(in the rows, 128 means zero)
Where one turn sends some rows of the set: a few examples, then the rows asked
J415: [107 106 101 139 113 156 158 117 130 110 101 117 154 108 128 145 129 139
 117 146 121 132 113 117 169 124 114 115 143 119 151 163 114 123 137 139
 122 163 130 134 100]
J516: [120 127 134 141 164 139 107 139 141 108 134 129 137 143 138 129 132 125
 138 117 105 133 134 147 111 132 115 126 101 132 101 118 106 176 103 102
 143 107 100 115 140]
J192: [149 113 133 119 135 152 135 124 123 124 135 131 124 121 122 123 114 103
 133 124 109 120 114 109 133  90  89 116  85 133 156 134 117  89 128 123
 163 138 159 135 120]
J90: [123 131 113 132 166 134 131 149 112 128 166 135 132 138 116 117 111 112
 124 112  86 157 123 127 113 112  86 113 127 131 132 126 128 129  91 120
 106 117 162 137 144]
J691: [129 115 128 136 102 138 143  95 111 139 128 121 136 145  95 101 124 118
 140  97 112 130  95 152 131 161 128 112 122 139 111 141 157 109 139 132
 118  97 150 154 164]
J429: [152 102  96 118  97 133 158  92 141 127 118 106 148 108 127 115 137 132
 125 108 143 114 107 146 116 139 128 119 110 119 144 134 108 127 109 151
 112 135 127  92 127]
J888: [114  92 123 132 130 116 116  89 121 140  91 150 140 166 119 116 155 112
 150 146 148 133 133 114 132 106 115 129 127 121 145 111 137 123  94 138
 126 148 103 154 105]
J555: [100 112 142 151 131 116 110 104 111 153 106 140 149 139 135 151 115 155
 169 140 139 148  94 134 143 119 148 115 122 122 102  80 147 117 121 130
 125 131 133 135 131]
J679: [ 97 145 147 141 170 167 173 124 135 127  96 113 158 136 122 123 114 158
 108 129 134 140 115 140 136 103  93 124 120 135 102 135 144 114 132 113
 121 145 134 125 117]
J787: [148 126 106 126 146  52 123 128 131 127 113 115 117 134 119 116 153 158
 134 117 128 119 125 120 134 133 157 118 123 118 112 131 120 136 109 138
 161 132 127 133 116]
J385: [104 137 134 123  84 110 126 125 101 114 137 137 167 142 114 134 106 110
 118 119 129 152 112 126 114 133 143  98 157 122 128 129 132 141 170 125
 110 140  95 118 121]
J246: [ 98 122 126 139 133 149 136 129 120 157  92 132 108 127 101 118 128 132
 122 114 127 138 132 117 132  79 152 121 100 135 154 153 141 175 126 132
  95 122 167 132 116]
J74: [173 152 135  97 120 133 146 121 133 114  88 112 131 138 142 141 152 128
 124 121 124 118 136 117 160 121 152 116 133 126 105 127 160 150 110 124
 139 151 108 141 122]
J853: [124 138 126 138 133 128 118 125 143 150 134 149  83 135 129 116 144 116
 110 137 139 144 150 153 106 138 121 152 156 112 134 136 129 116 114 115
 131 117 147  93  99]
J688: [120 148 124 101 143  84 122 141 138 121 149 134 133 129 133 104  90 146
 136  95 141 115 122  99 108  94 128 122 116 132 148 136 116 128 126 128
 117 132 108 110 103]
J249: [ 96 129 167 129  95 149  67 128 125 134 117 109 142 116 116 121 141 136
  96 132 101 131 119 132 141 128 138 104 107 126 119 157 142 161 131 131
 116 126 143 132 115]
J108: [118 127 165 128 156 108 100 121 129 119 133 128 125 133 104 112 119 108
 149 127 121 144 118 135 157 139 143 113 115 136 125 128 124 118 193 140
 164 144 150 133 118]
J668: [157 138 118 152 119 137 104 140 121 112 116 115 107 158 141 100 117 110
 123 149 136 146 135 136 118 140 116 128 154 152  92 123 155 112 151 119
  94 137 141 134 122]

J108 goes to J691
J787 goes to J90
J429 goes to J688
And these:
J555 goes to J668
J679 goes to J74
J853 goes to J246

Where one turn sends some rows of the set: a few examples, then the rows asked
J779: [152 141 132 165 128 123 143 180 139 146 101 146 129 136]
J201: [106 173 127 124 132 145 153 138 118 127 141 143  82 121]
J527: [111 154 135 139 121 144 124 140 117 196  82 161 118 136]
J909: [100 162 156 137 135 146 141 127 118 183 109 171 127 153]
J45: [115 124 144 105 112 148 106 135 127 146 114 191 109 150]
J677: [117 180 118 153 142 160 160 169 124 145 126 139  86 125]
J482: [114 146 145 139 112 153 126 121  98 189 135 170 119 144]
J424: [131 132 105 138 144 158 127 153  99 124 156 153  91 157]
J419: [121 174 120 137 104 118 116 151 128 147 151 187  94 140]
J444: [118 133 120 159 144 151 127 154  99 123 151 167  95 178]
J735: [117 144 153 137 163 159  97 196 103 155 109 179  98 146]
J621: [132 169 159 131 168 161 109 175  87 163 111 167  98 144]
J183: [113 178 119 137 150 134 146 183 144 135 135 162 101 111]
J357: [108 126 152 124 127 147  93 140 129 138 122 197 102 151]
J806: [129 146 145 154 124 126 137 168 128 132  80 153 123 179]
J709: [157 153 115 159 100 135 112 157 118 150 132 187  91 132]
J856: [126 145 124 140 158 155 111 166 111 130 168 174 106 142]
J576: [ 87 167 124 143 130 127 151 148 119 149 125 128 102 117]
J987: [123 141 146 149 128 117 138 174 126 135  90 145 127 180]
J490: [123 156 157 117 155 175 116 182 102 143  94 150 105 162]
J729: [122 160 145 112 154 146 104 184  95 138 108 133 109 121]
J102: [119 191 138 133 153 140 152 153 131 140 121 154  91 108]
J825: [127 169 104 137 104 124 127 157 121 151 146 180  83 129]
J737: [ 84 153 141 143 120 131 134 151 133 179 115 183 126 160]
J6: [141 162 152 105 142 157  97 168  85 145 122 158  97 136]
J523: [135 135 141 109 120 143 117 141 140 112 116 178 120 159]
J125: [102 180 107 150 148 137 157 157 116 154 114 130  91 134]
J495: [115 166 143 136 104 156 136 147 128 190  98 164 128 149]
J206: [132 123 138 102 115 151 106 137 120 128 112 173 103 159]
J803: [155 157 126 168 120 129 143 176 137 144  99 152 128 146]
J861: [106 142 150 140 118 141 111 151  95 192 103 155 127 136]
J69: [124 135 120 128 161 160 115 174  93 129 159 166  99 155]
J892: [145 157 107 140  89 130 121 143 114 158 134 176  91 140]
J329: [130 126 141 176 143 131 135 184 111 138  95 146  96 155]
J914: [127 154 137 111 172 158 114 177 102 148  90 137 117 143]
J622: [136 132 136 182 148 146 138 180 113 132  97 148 105 159]

J892 goes to J206
J482 goes to J6
J495 goes to J490
And these:
J909 goes to J621
J125 goes to J527
J825 goes to J45
J357 goes to J856
J183 goes to J737
J523 goes to J444
J329 goes to J779
J576 goes to J861
J803 goes to J806

Where one turn sends some rows of the set: a few examples, then the rows asked
J928: [107 138 129 120 123 114 160 108  72 154 120 139 106  96 217 119 134 116
 137 126 124 166 165  84 134 110 121 139 156 122 107 160 165 155 110 101
 127 153 124 122 131 147 138]
J27: [105 140 153 129 147 119 160 109 101 164 114 126 124 124 107  97 119  95
 121 167 116 133 109 159 122 110 131  73 157  97  65 173 177 156 107 103
 132 156 153 130 130 111 179]
J893: [136 144 165 121 130 135 143 116 104 158 119 131 131 151 119 141 126  87
  65 155 138 150 111 136  91 120 117 141 155 110  83 173 127 167 123  76
 119 115 128 141 131 108 141]
J904: [117 143 145 113 132 141 148 124  77 142 141 135 143  85 183 175 134 107
 157 131 128 188 138  94 105 124 126 127 168 120 117 179 168 152 123  77
 137 153  96 155 128 129 146]
J100: [102 139 148 115 124 125 159 109  84 160 128 146 147  99 190 191 125 118
 143 131 133 164 133  89 106  99 134 136 160 118 114 185 164 152 114  77
 129 150 104 138 134 144 142]
J563: [101 138 152 115 124 131 155 114  92 159 133 147 152 103 188 185 124 111
 146 134 140 165 129  85 112 102 134 138 165 114 118 191 164 152 118  75
 138 144 104 143 130 140 142]
J456: [112 140 149 114 131 143 146 124  87 146 142 139 150  91 184 173 131 102
 157 133 135 182 135  89 113 121 128 132 169 116 121 186 167 150 125  74
 144 147  99 156 126 128 145]
J811: [131 138 138 126 134 107 164 119  78 112 118 182 121 138 147 119 103 104
 171 136 135 155 116 171 140 115 118 151 125 120 124 181 125 159 114 100
 138 177 160 138 123 120 196]
J363: [109 138 135 121 125 127 148 120  86 148 133 139 119  98 214 105 132  98
 145 133 137 168 159  71 146 117 119 145 169 116 120 169 167 151 120  94
 146 141 126 136 121 135 138]
J781: [129 136 128 129 133 119 182 101  55 182 102 174 112 128 108 121 145 123
 116 145 100 170 138 148 147 109 125 153 152 103  83 146 137 159 113  97
 124 142 131  98  85 148 181]
J484: [136 135 136 131 140 145 162 124  76 169 125 174 131 128 101  94 145  92
 134 152 115 183 130 131 166 127 122 157 172  92 100 157 139 156 129  84
 153 124 131 126  68 125 185]
J595: [121 133 139 131 131 126 174 109  80 187 111 184 130 142 108 112 137 106
 118 152 120 160 125 128 163 102 130 167 161  89  96 162 136 157 120  87
 142 123 137 104  76 141 181]
J28: [109 141 151 129 150 125 157 113 103 160 119 124 125 122 106  94 120  91
 126 167 116 138 111 157 124 114 130  71 160  96  68 175 177 157 108 102
 136 153 152 135 127 107 179]
J851: [104 141 151 129 147 120 160 110 104 166 115 127 125 126 107  98 118  95
 121 166 117 132 110 157 123 108 131  73 158  96  65 176 176 157 107 102
 133 154 155 130 129 111 178]
J91: [111 143 142 112 129 130 159 112  70 150 129 136 135  87 186 187 133 120
 149 127 122 180 142 100  99 115 127 126 158 125 109 175 166 153 115  82
 123 160  96 142 135 141 145]
J674: [102 136 132 121 121 112 159 107  79 159 121 144 112 102 217 120 131 113
 134 129 131 157 162  78 138 103 123 145 157 118 111 165 164 155 110  97
 130 147 128 120 130 149 137]
J948: [106 140 154 129 148 123 158 112 106 163 118 128 128 125 107  95 117  90
 123 167 119 133 109 154 126 111 131  74 161  94  69 178 176 157 109 102
 136 152 153 132 127 107 180]
J25: [104 139 153 130 147 122 159 111 105 163 115 129 127 126 106  96 116  92
 122 168 118 131 109 155 126 108 132  74 159  94  68 177 177 157 108 102
 135 152 153 130 128 108 179]
J650: [131 138 139 125 133 108 162 119  79 111 121 183 123 138 146 119 102 102
 171 136 135 157 116 170 141 115 120 150 126 119 125 182 124 160 114 100
 140 177 160 140 122 119 196]
J145: [116 140 128 120 127 125 151 118  72 143 130 134 106  89 213 108 139 106
 145 128 124 177 167  84 135 125 115 135 164 122 113 159 168 154 116  98
 136 152 122 134 125 136 140]
J442: [131 137 139 125 132 108 163 119  79 113 119 182 122 138 147 119 102 104
 170 136 135 155 116 170 139 114 119 151 124 119 123 182 125 159 113 102
 139 177 160 138 123 120 196]
J431: [107 138 150 115 127 139 149 121  92 153 140 144 153  97 186 178 126 104
 153 134 140 172 131  82 115 110 133 137 169 113 121 190 165 151 123  72
 143 142 102 151 127 132 144]
J204: [101 136 135 122 121 115 155 111  87 157 125 147 118 106 217 117 127 109
 136 132 135 156 159  72 143 103 124 148 162 115 116 170 164 154 113  95
 138 143 127 123 127 144 136]
J505: [131 137 139 125 132 108 163 119  79 111 119 182 122 140 146 119 102 103
 171 136 135 156 116 169 140 115 118 151 124 119 125 181 125 159 114 100
 140 176 160 140 121 120 196]
J970: [148 147 158 121 134 138 143 122  86 146 121 122 119 136 116 137 134  89
  70 148 125 167 121 149  83 136 110 129 153 119  78 162 131 169 123  82
 113 124 120 146 132 105 142]
J630: [133 138 140 125 133 108 163 119  78 111 119 182 121 138 146 119 102 102
 170 136 134 159 116 170 139 116 118 150 126 120 125 181 126 160 114 100
 139 176 158 140 122 120 196]
J790: [122 133 134 131 131 119 182 101  68 188 105 181 122 139 110 120 138 117
 113 147 110 161 132 138 155 100 130 163 154  96  88 155 136 158 116  92
 131 132 136  97  82 149 181]
J469: [113 140 128 121 126 119 155 113  68 148 125 136 104  91 215 114 137 112
 141 126 122 171 168  86 133 119 117 137 160 124 110 158 166 155 114 101
 129 154 121 129 129 142 140]
J548: [117 143 142 113 131 136 154 119  70 144 135 134 136  84 184 180 135 115
 154 128 122 187 144 101 100 124 126 125 162 125 113 175 167 153 119  80
 129 158  95 151 133 133 144]
J504: [107 141 152 130 148 121 159 111 100 161 116 125 124 121 106  97 119  95
 123 166 113 135 111 159 122 113 131  70 157  96  66 173 177 157 107 103
 131 157 151 131 129 109 180]
J236: [132 138 139 125 132 109 162 119  78 111 119 182 122 137 147 119 103 102
 170 136 133 158 116 171 140 116 118 150 125 120 124 180 125 159 114 101
 138 177 159 139 123 119 197]
J961: [145 138 125 130 141 137 169 119  52 164 117 164 110 115 101 101 153 108
 132 145  96 194 144 150 148 136 117 144 162 105  89 142 141 159 124  94
 135 142 124 118  76 131 185]
J533: [140 138 125 129 138 127 178 109  48 171 107 167 106 119 104 113 151 118
 124 143  94 183 144 152 144 122 120 146 154 105  83 141 140 159 118  97
 125 145 126 106  84 140 184]
J843: [145 147 158 119 132 132 147 115  86 151 116 124 117 140 118 143 133  94
  64 150 125 161 122 151  80 129 110 130 150 120  76 163 131 169 119  82
 109 127 121 140 135 109 142]
J422: [132 137 139 124 133 107 163 119  77 112 118 182 122 138 146 120 103 104
 171 135 134 158 117 171 139 116 119 151 124 120 123 182 126 160 113 101
 138 177 158 138 122 120 196]
J306: [115 139 131 121 128 129 147 120  79 143 134 136 112  93 213 104 135  99
 148 131 130 175 164  78 141 124 118 138 167 120 118 163 168 154 119  95
 143 146 123 139 123 134 140]
J823: [145 145 164 120 134 144 138 126  99 148 126 126 130 143 115 133 130  80
  73 154 135 163 115 138  90 133 113 134 160 113  86 171 131 167 127  77
 125 115 123 151 127 100 142]
J208: [127 133 138 133 135 136 166 117  83 179 119 181 135 138 104 102 139  96
 127 155 121 168 126 126 168 114 128 165 170  88 101 164 137 156 128  84
 151 118 136 117  70 132 182]
J726: [107 142 153 130 149 125 156 114 105 161 118 127 127 125 105  93 119  90
 125 168 117 135 109 155 125 113 131  73 161  95  69 177 177 156 110 100
 138 153 153 135 126 105 180]
J356: [139 145 161 121 129 129 150 112  92 156 114 129 120 145 119 147 129  94
  62 150 128 155 118 147  82 122 114 134 149 117  77 165 130 168 117  82
 109 124 124 135 135 113 141]
J21: [136 145 164 121 128 129 149 114  98 158 114 132 126 150 120 146 125  92
  62 153 134 149 114 141  86 117 117 139 150 113  80 171 127 167 118  79
 113 117 126 137 134 113 140]
J358: [141 143 166 121 131 140 140 123 105 153 125 130 133 148 116 137 126  80
  68 155 139 157 111 136  92 126 115 139 159 110  86 175 128 168 125  76
 124 113 126 148 128 104 141]
J991: [106 140 145 114 126 125 161 107  75 156 125 141 139  93 188 191 129 123
 144 128 127 172 137  98 101 105 131 131 157 122 110 180 165 151 113  81
 123 157 100 138 137 144 143]
J137: [149 148 161 120 135 143 139 126  92 145 126 123 124 140 115 133 134  84
  73 151 129 169 118 145  86 138 110 130 158 117  82 166 131 168 126  79
 120 121 120 151 130 101 143]
J552: [104 136 136 123 123 121 151 116  90 155 129 145 121 104 216 110 128 101
 141 133 138 159 157  69 146 109 122 147 167 114 118 171 164 153 117  92
 144 138 128 131 122 140 137]
J372: [109 141 150 129 149 124 158 112 101 160 117 126 123 121 106  94 120  92
 125 166 114 138 112 158 122 114 129  70 160  97  67 173 178 157 108 102
 134 156 152 133 129 108 180]
J428: [144 138 129 131 142 145 163 124  62 162 124 167 120 119 101  95 151  97
 136 149 105 192 138 142 156 137 118 148 169  99  96 149 141 158 130  89
 147 133 126 126  71 125 186]
J613: [132 137 140 125 133 107 164 118  78 112 119 182 122 139 147 120 103 104
 169 134 135 157 116 171 139 114 119 151 125 120 124 180 125 159 114 100
 138 178 159 138 122 120 197]

J970 goes to J21
J790 goes to J484
And these:
J363 goes to J469
J991 goes to J431

